(in the rows, 128 means zero)
name the system of each run:
T, trace 1 (11 x 20):
[[128 118 123 159 182 119 106 164 125 165 121 144 165 122 130 119 131 147
  132 110]
 [143 158 113 148 146 138 136 110 122 185 138  92 162 124 134 135 107 119
  127 109]
 [154 130 125 119 103 124 136 117 109 176 132 146 169 123 108 158 128  79
  137 130]
 [138 138 195 111 142 132 129 126 134 119 145 154 158 140 137 151 111 102
  144 141]
 [152 112 144 103 148 129 133  92 113 116 141 127 100 163 145 147 112 139
  163 129]
 [118 112 110  78  95 112 147 147 147 135 120 111 102 159 151 139 149 132
  161 135]
 [140 118 143 125 129 130 120 178 171 130 111 145 106 157 122 142 154 154
   91 133]
 [114 137 115 163 141 146  75 122 157 122 127 114 112 147 122 134 112 151
  125  90]
 [127 112  85 141  75 142 132 113 125 143 142  93 121 116 145 125 107 106
  102  95]
 [142  94 157 136  82 130 128 154 128 117 102 152 153  90 104 106 118 110
  119 120]
 [132 113 175 140 172 125  97 123 125 113 142 137 131  90 159 102  88 139
  134 144]]
H, trace 2 (11 x 20):
[[131 142 126 170 180  94 155 100 115 120  78 102 168  86 168 142 124 144
   90 145]
 [152 100 122 166 141  85 131 115 102 142  76 138 150 111 101 161 167 120
  123 184]
 [ 95 154 132 153 136 105 150 129 107 138 102 104 204  86 122 121 147 101
  148 158]
 [127 155 165 120 152 116 154 123 107 112 120 145 142 133  72 127 175 126
  155 193]
 [ 87 171 128 132 121 128  87 120 136 131 128 123 159 108  75 112 134 106
  189 142]
 [ 79 182 117  85 129 127 139 115 133  86 153 138  97 142 115 122 158 135
  156 165]
 [102 146 124 122 116 138  86 117 155  79 107 143 100 125  93 105 111 160
  168  95]
 [ 92 165 100 119 146 120  90 115 169 115 144 123  83 131 169 139 117 156
  115 138]
 [110  99  83 152 120 117 117 116 133  82  93 133  97 148 134 141 134 157
  119  87]
 [138 139 118 149 156 111 129 121 160 139  87 103 123 100 163 122 105 171
   86 119]
 [139  89 103 180 127 104 115 130 114 130 104 138 129 123 135 160 154 125
   76 149]]
D, trace 3 (11 x 20):
[[144 110  86 147 167 104 145  98  93 191 143 115 168 161 195 197 132 101
  112 125]
 [206 124 167 143 104 129 172  96 119 155  66 124 171 145  67 174 128 105
  124 113]
 [121 108 172 175  78 125  82 156 156 149 133  82 144  90 131 145 130  79
   96 190]
 [ 87 127 154 150 165 132 150 100  83 102 153  61 185 131 171 131 112  97
  180 126]
 [162 168 159  60 105 130 182 106 140 143  97 100 114 116  74  97 128 140
  199 162]
 [ 66 107 135 114  67 143  83 219 167 109 161 129 110 144 106 108 169 112
  147 153]
 [ 78 181 123 132 183 170 150 111 127  79 190  83 114 170 169 112 110 157
  109  82]
 [169 156  58  77  97 125 121  50 123 153 119 144  58 127  83 122 107 153
  179 116]
 [107  80  86 108  37 132 136 200 139 126 138 187 128 117 139 121 144  93
   73  94]
 [165  88 168 187 198 168 127 119  99 102 179 106 105 146 166 106  91 158
   57  94]
 [169 130  89 117 148  87  73  63 149 201  68 139 130  85 144 143  66 146
  195 105]]
G, trace 4 (11 x 20):
[[147  91  82 139 177  92 137 163 107 199 102 131 152 146 143 145 170 148
  147 141]
 [137 190 121 137 124 133 184 129 143 136  96  95 145 161  76 149 182 136
  105 145]
 [163 162 179 164 134 153  82  80 149 144 160 107 119 143 113 172 101 112
  105 151]
 [128  80 102 137  93 133 130  91  73 157 175 107 154 120 165 150  98  63
  150 115]
 [110 157 113  59  71 121 190 105 116  96 107 124 126  88 103  85 124 119
  172 129]
 [ 88 142 177 111 133 120  52 162 191  92 129 146  96 101 136 101 115 151
  165 169]
 [ 91  66  90 167 192 116 104 152 100 113 151 103 111 160 198 127 146 152
  135 120]
 [159 142  47 111 122 133 184 112 117 151  88 117  93 167  79 115 158 180
  125  75]
 [146 168 150 150  80 158  83 162 188 151 142 158 111 125  67 137 140 118
   53 144]
 [129  74 179 192 134 150 118  99  85  75 169 125 162 136 178 169  96  79
   73 108]
 [178 109  89  78 119 107 184  67  80 151  87 149 149  86 142 105  71 129
  170  70]]
J, trace 5 (11 x 20):
[[143 117 135 128 123 140 140 155 154 108 117 170 128 151 141 142 121 144
   66  80]
 [147  79 118 184 134 138  64 123 128 132 121 137 113 134 116 138 111 136
  121  98]
 [140 114 106 150 117 123 136 133 135 177 112 105 168 112 176 149 104 108
   93  94]
 [171  85 190 138 112 142 144 140 113 126 123 140 160 141 107 138 122  97
  123 128]
 [121 149 158 142 148 137  67 151 159 169 155 135 156 109 126 120 104 116
  137 131]
 [134 120 122 129 153 139 153 132 101 167 169  79 140 169 155 146 135 114
  147 131]
 [142 163 148  86  94 139 154 117 150 134 109 123 146 149  87 131 118 118
  169  99]
 [116 156 127 118 113 150 100 127 147 127 194 145  87 153 119 146 138 117
  101 153]
 [ 85 112  98 135 132 139 113 104 119  92 141  92 118 159 166 140 113 132
  165  88]
 [174 124 128  78  97 128 174 101 146 133 103 126  93 125 145 123  93 143
  112 103]
 [122  75 117 121  83 124  84 169 140 116 135 188 105 129 114 134 145 112
  123 140]]
J, trace 6 (11 x 20):
[[ 94 145 145 141 126 144 149 107 132  95 122  46 145 156 143 141 130 119
  157 112]
 [166 151 154  89  82 144 151  98 146 128 135 100  84 112 106 107 104 129
  129 149]
 [ 76 104 107 112  79 132  95 164 130 110 173 137 100 122 143 116 145 100
  136 152]
 [106 121 141 113 164 146 157 142 127  83 137 112 115 137 162  83 110 170
  130  81]
 [180 107  87 102 106 130 131 124 122 171 106 145  82 115  89  96 122 157
  144 109]
 [ 88 124  84 134  97 121 126 176 132 130 140 180 154 133 132 136 160 106
   80 112]
 [136 119 160 181 183 147 125 106 106  77 123 134 142 145 121 120 111 155
  107  85]
 [166 131  86 134 118 110 103  83 124 200 105 123 130  82 127 135  92 119
  138 124]
 [116 105 148 111 101 108 166 154 107 123 139 156 177 140 155 167 155  74
  107 156]
 [131 144 210 138 187 140  92 128 147  93 130 147 140 135 112 116 104 150
  157 125]
 [143 143  73 121 149 112 107 112 134 220 147  87  97 125 147 136 126 142
  151 160]]
G, trace 7 (11 x 20):
[[130 111 143 135 122 139 129 119 135  87 112 127 121  99 149  91  78 148
  110  81]
 [142  85 125 122 137 124 117 179 122 156 117 164 140  93 130  78 116 147
  139 107]
 [104 141 134 137 159 125 158 183 132 113 106 136 174 129 120 102 160 146
  114 114]
 [158 157 162 140 199 137 127 124 136 140 131 143 137 150 112 137 124 162
  118 119]
 [148 128 109 137 142 129 117 133 115 195 160 148 166 151 128 169 134  99
  128 118]
 [126 166 130  97 102 135 187 101 108 120 148 130 150 144 116 150 144  94
  121 142]
 [137 150 168  96 118 127  98  88 157 114 133 151 116 127 135 152  95 114
  162 146]
 [ 99  87 105 112 120  99 108 137 119 136 148 125 122 122 192 142 126 108
  153 155]
 [115 124 100  97 114 112 174 124 128  93  88 107  97 147 126 119 158 156
  154 129]
 [135 142 124 134 124 130  82 145 187 143 109 119  80 129 117 127 130 166
  114 140]
 [129  73 120 182 124 140 112 151 109 129 152  99 122 150 145 142 141 114
   86 120]]
D, trace 8 (11 x 20):
[[175  86 116 150 129 112  96 107 116 149 110 156 103 121 124 148 119 129
  115 137]
 [124 102 129 145 134 102 129 147 131 139  94 140 174 106 168 148 115 115
  104 113]
 [163 109 160 148 170 118 152 125 105 145 117 111 146 133 124 140 138 137
  129 159]
 [120 144 145 144 125 110  99 136 158 139  84 125 166 115 105 145 132 120
  158 141]
 [ 96 151 123 131 133 121 153 143 111 129 149 101 148 130 137 135 167 108
  119 174]
 [116 158 155 133 127 146 136 101 119  81 126 122 130 145  80 119 134 129
  159 124]
 [104 157 116 100  93 125 118 120 148 114 135 124  98  94 135 111 126 123
  128 160]
 [102  95 116 113 123 136 146 139  98  77 154 145 115 151 141 113 137 129
  145 114]
 [152 140 136 100 137 135 138 122 155 111 113 139  90 127 130 105 104 171
  119 104]
 [119  93  74 126 123 113  87 147 137 153 130 148  94 136 149 138 137 140
  132 127]
 [134 130 108 136 150 131 164 136 122 127 112 137 153 150 148 135 128 142
   91  77]]
Z, trace 9 (11 x 20):
[[172  47 116 128  81 149 136 139  86 170 183 106  95 162 139 141 130  91
  125 134]
 [129 119 176  89  74 135 161 163 182 123 108 124 166 128 174 141  91 102
  109  89]
 [146  92 194 108 137 135 137 146 124  96 168 103  67 128 151  97 134 143
  122 202]
 [117  72 136 158 134 134  83 158 128 170 137  74 166 140 176 140 100 102
  177  97]
 [125 131 113  83 110 134 226 156 120 129 120  81 127 125 150  80 140 147
  109 110]
 [164 132 182 127 132 157  86 182 187 168 141 120  97 157  84 116 132 157
  129 142]
 [100 135 106 170 126 141 125 115 114 152 196  73 139 128 188 156 115  91
   70 132]
 [181  87 157 120  77 166 184 112  96 113 109 113 136 133  87  98 103 119
  136  69]
 [103 165 158  65  92 129  98 164 189 147 164 145 108  94 143  99 108 116
  145 172]
 [ 98  78 158 169 180 147 116 150  83  87 189 121 135 178 164 139 151 121
  116 136]
 [169 108 117 120 143 127 152 110 129 171  87 100 148  91 164  90  59 154
  140  53]]
T, trace 10 (11 x 20):
[[129 144 136  79  95 100 126 128 171 124  79 176 147  43 166 101  68 128
  112 116]
 [138  76 130 142 196  87 132 124 100 104  95 189 152 104 199 143 106 148
  101 112]
 [120 129 110 143 169  90 166 105 125 135  47  54 165 109 163 128 124 158
  171 112]
 [158 121  94 151 116  81 128 126 124 208  95 111 142 108 128 175 165 108
   97 205]
 [ 91 145 170 187 159 131  90 149 124 119 135 131 205 162 105 179 163  94
  137 145]
 [161 163 164 151 131 167 141  44 100 125 173  57 115 157 103 153 104 107
  132 144]
 [122 102 109  80  46 132 122 117  99 124 163 145 102 140  95 138 142  73
  189 163]
 [118 125 212  82 127 150 160 189 152  69 161 157 112 155 140 108 147 136
  105 163]
 [146 122 113 115 184 142  97 109 134  95 128 135  45 168 108  98 119 210
  163 100]
 [ 76 136  23  94  79 123 134 164 159 164 141  92  87 128 175 111 140 140
  119 100]
 [152 119 132 154 101 136 148 200 155 130  85 183 155 122  81 117 153 141
   41  91]]
Z, trace 11 (11 x 20):
[[151 146  94 117 105 164 152 116  89 165 200 107  74 139  76  98 153 122
  114 155]
 [111 153 152 136  95 165  93 134 163 127 158 149 174 157 122 162  93  91
  121  56]
 [137 132 148 104 129 144 166  81  96  75 181 138  83 102 153  91  96 131
   88 148]
 [132  65 140 117 111 138  54 153 128 143 144 165 125 137 120 119  95 118
  200  95]
 [ 75 129  99  86 142 107 171 163 129 106 140 147 134 117 213 114 132 137
   97 117]
 [189  69 157 141 167 131 117 163 133 138  96 146  88 154 103 109 137 185
  118 118]
 [126 129  77 135 105  99 106 144 153 214 130 108 139 102 185 162 123 101
   95 144]
 [160  96 153 137  95 138 204 138 100  97 104 127 142 166  93 145 171 109
   93 128]
 [151 166 194 126 119 120  93 110 186 150 101 106 138  78 131 131  82 121
  135 165]
 [ 97 104 120 137 124 131 139 122  65 117 183  88 131 149 131 134 165  90
  167 180]
 [121 151 162 118 149 144 155 135 152 112  88 108 185 139 129 113  94 146
  168  50]]
W, trace 12 (11 x 20):
[[126 124 115 115  66 120 111  49  85  95 141 161 131  71 105 125  91  74
  166 138]
 [ 94 137 152  60 125 109 147 102 118  84 150 168 141  83 201 112  80 104
  153 140]
 [109 145 161  73 213 111 116 134 141 109 149 154 111 148 183 114 116 174
  192 149]
 [128 136  93  91 180 107 105 194 179 202 121 137 109 159 157 122 146 185
  152 118]
 [156 135  93 127 121 126 130 169 171 152  93 165  96 183  84 159 177 168
   81 106]
 [159 157 113 190  95 136  98  83 158 140  85 125 138 131  80 181 117 114
   68  96]
 [153 102 108 165  84 110 150  43  87 109  98  98 131  96 141 169 113  84
   97 141]
 [115 113 180 115 113 101 181 104 103  71  88 106 178  79 152 115 109  98
  160 156]
 [ 90 123 190 123 197 123 137 169 122 103 161 112 141  98 188  85 126 143
  131 177]
 [ 83 115 105 135 195 126 109 199 117 160 165 114 136 174 135 109 174 154
  176 137]
 [129 161  72 113 113 153 140 185 148 177 143 131 106 152  63  88 175 162
  113 100]]
W, trace 13 (11 x 20):
[[113 103  92 125  55 117 124 150 149 144 101 117 129 106 136 132 131 107
  122 116]
 [118 133 154 141 122 143 148 106 124  46 121 136 114 142 120 130 127 141
   95 116]
 [122 117 130 161 154 124  81 102 123 139 119  97 139  95 145 119  91 132
  162 122]
 [128  75  90 101 121 108 168 158  99 130 116 143 119 117 157 106 147 135
  132 131]
 [123 156 172 126 157 137 129 165 149 101 114 166 156 129  90 105 136 150
  126 112]
 [129 134  97 169 164 132  86 120 119 174 173 132 120 118 143 137 120 127
   94 133]
 [137 115  74 108  98 112 162 112  92 147 108 141 138 151  97 148 156 113
  166 116]
 [139 182 164 102 104 140 156 122 157 114 119 146 133  87 101 102 109 126
   94 137]
 [110 113 142 149 145 118  70 104 125 113 170 136 122 140 167 178 121 102
  128 171]
 [103 134  80  97 132 118 176 112 116 144 111  85 145 151 163 134 129 134
  176  92]
 [158 138 164  90 123 128 144 159 161 123 105 129  78 106  90  83 139 167
  124 168]]
H, trace 14 (11 x 20):
[[152 129 159 145  91 128 144 122 125 108  53 135 162  82  47  90 123 127
  151 111]
 [102 183 170 130 148 121  97 117 138 135 184 126 137  97 145 142 129  94
  115 223]
 [ 98 100  97 131 109 129 126  89  73  69 130 132 125 173  89 145 152 109
  205 112]
 [118 182 137  66 138 119 144 137 178 147  99  97 109  93 137  75 106 174
  174 136]
 [ 90 101 135 148 104 127  59 187 169  83 141 181  91 156 113 147 170 135
  102 157]
 [ 89 178 101 162 180 150 121  85 126 107 140  82 154 160 156 145 104 149
  135  51]
 [186 137  74  97 104 109 151  99 146 158  84 130  47 129  97 134 147 170
  102 153]
 [ 80 100 120 182  84 124  96 164 139  89 120 131 162  52 156  89 109 102
   68 111]
 [155 122 166 156 230 122 153  75  76  91 152 127 128 163 160 163 127 146
  110 156]
 [163  89  67 131 101  91 104 113 116 214  67 113 140 101  99 132 124 122
  197 121]
 [ 74 144 138  90 118 102 189 205 136 113 133 141 162  91 170  95 172 116
   84 179]]

runs to name:
trace 15 (2 x 20):
[[178  78 167 149 103 145  96 141 174 144  96  95 102 108 143 108  67 150
  110  85]
 [136  64 134 150 107 137 156 193 114 165 124  94 172  94 160  81 116 113
  105  97]]
  G
trace 16 (2 x 20):
[[114 105 146 130  93 166 121 142  88 121 214 174 164  93 139  95  90  62
   97 103]
 [147  92 189  88 142 142 147 159 103 109 165 201 150 101 151  73  88 121
  133 109]]
  Z
trace 17 (2 x 20):
[[117 176 107  94 126 129  72 113 203 151 141 114  66 148 156 153 100 155
  136 128]
 [123  41 104 135  84 136 118 164 102 121 179 117  80 171 154 141 160 105
  111 148]]
  G
trace 18 (2 x 20):
[[151 128 107 154 145 123 177 114  92 138 118 123 140 105 128 118 140 134
   68 129]
 [129 120 130 156 114 117 121 116  97 120 104 160 171  93  81 122 132 102
  139 136]]
  J
trace 19 (2 x 20):
[[145 116 178 127 177 101 191 106  85 125 123 132 195  84 207 132  93 106
   96 143]
 [195  89 156  66 146 111 157 137 103 192 108 137 125 139  95 110 136 137
  216 165]]
  Z
trace 20 (2 x 20):
[[168 113 146 108 127 185 169 154  95 114 149 168 131 156  57  65 119 149
  136  48]
 [103 187 144 112 136 147 101 178 178 151 158 202 179 114 141 123  95 117
   88  73]]
  G
trace 21 (2 x 20):
[[141 111 133 130 133 118 193 140  76 135 143 159 175 133 137 146 151  93
   92 140]
 [135 189 177 130 164 144 149 114 111 138 157 119 174 130  90 123 132 112
  142 153]]
  W
trace 22 (2 x 20):
[[135  79 167 157 146 139  42 151 124 131 176 193 137 154 129 157 108 105
  141 119]
 [100 123  62 106 130 107 203 110  79 127 134 140 165 133 192 146 132 110
  108  90]]
  G
trace 23 (2 x 20):
[[131 105 161 108 165 142  92 142 127 123 197 133  79 157 161 121 117 140
  146 161]
 [126  77 100 134 136 133 129 128 115 147 143 103 141 153 199 143  94 125
  137  60]]
  Z
trace 24 (2 x 20):
[[125 163 180  87 139 153 146 154 123 105 156 202 168 149  77 113 136 114
  151 114]
 [100 168 146 100 181 118  97 124 150 124 171 181 155 149 187 168 100 123
  138 119]]
  G
trace 25 (2 x 20):
[[131  96 129 133 112 115 128 169 132 127  72 167 168 131  96 134 145 128
  140 107]
 [136 158 176 149 168 129  98 116 162 136 135 100 129 106 160 135  98 144
  101 147]]
  T
trace 26 (2 x 20):
[[121 137  68  96 142  82 150 128 135 128 102 195 113 118 173 150 143 146
   86 136]
 [172  82 128 151 142  99 110 124 129 121  78 178 112 150 108 176 152 144
  109 146]]
  Z
trace 27 (2 x 20):
[[ 65 144 188 127 138 127 147 160 118  58 142 114 160 135 124 120 173 109
  158 186]
 [123 142 165 165 220 134 113 115 114 125 118  77 154 113 137  92  96 171
  178 112]]
  Z
trace 28 (2 x 20):
[[129 149 164  58 182 145 169 141 127 127 196 133 111 200 175 137 126 141
  154 127]
 [160  98 114  96  69 146  95 157 170 169 104 152 110 165  77 127 116 136
  167  60]]
  H
trace 29 (2 x 20):
[[107 220 177 105 193 123 130 172 180 141 105 139 174  86 116  81 125 170
  131 149]
 [140 141  99 180 209 144 103 113  72 182 204 116 120 161 106 137 162 131
  130 166]]
  Z
trace 30 (2 x 20):
[[139  92 163 106 100 115 146 171 144 152 127 136 147 119 168 140 127  99
  115 150]
 [137 102 183 148 170 144 123 140 132 118 133  90 134 176 146 147 123 135
  148 124]]
  D
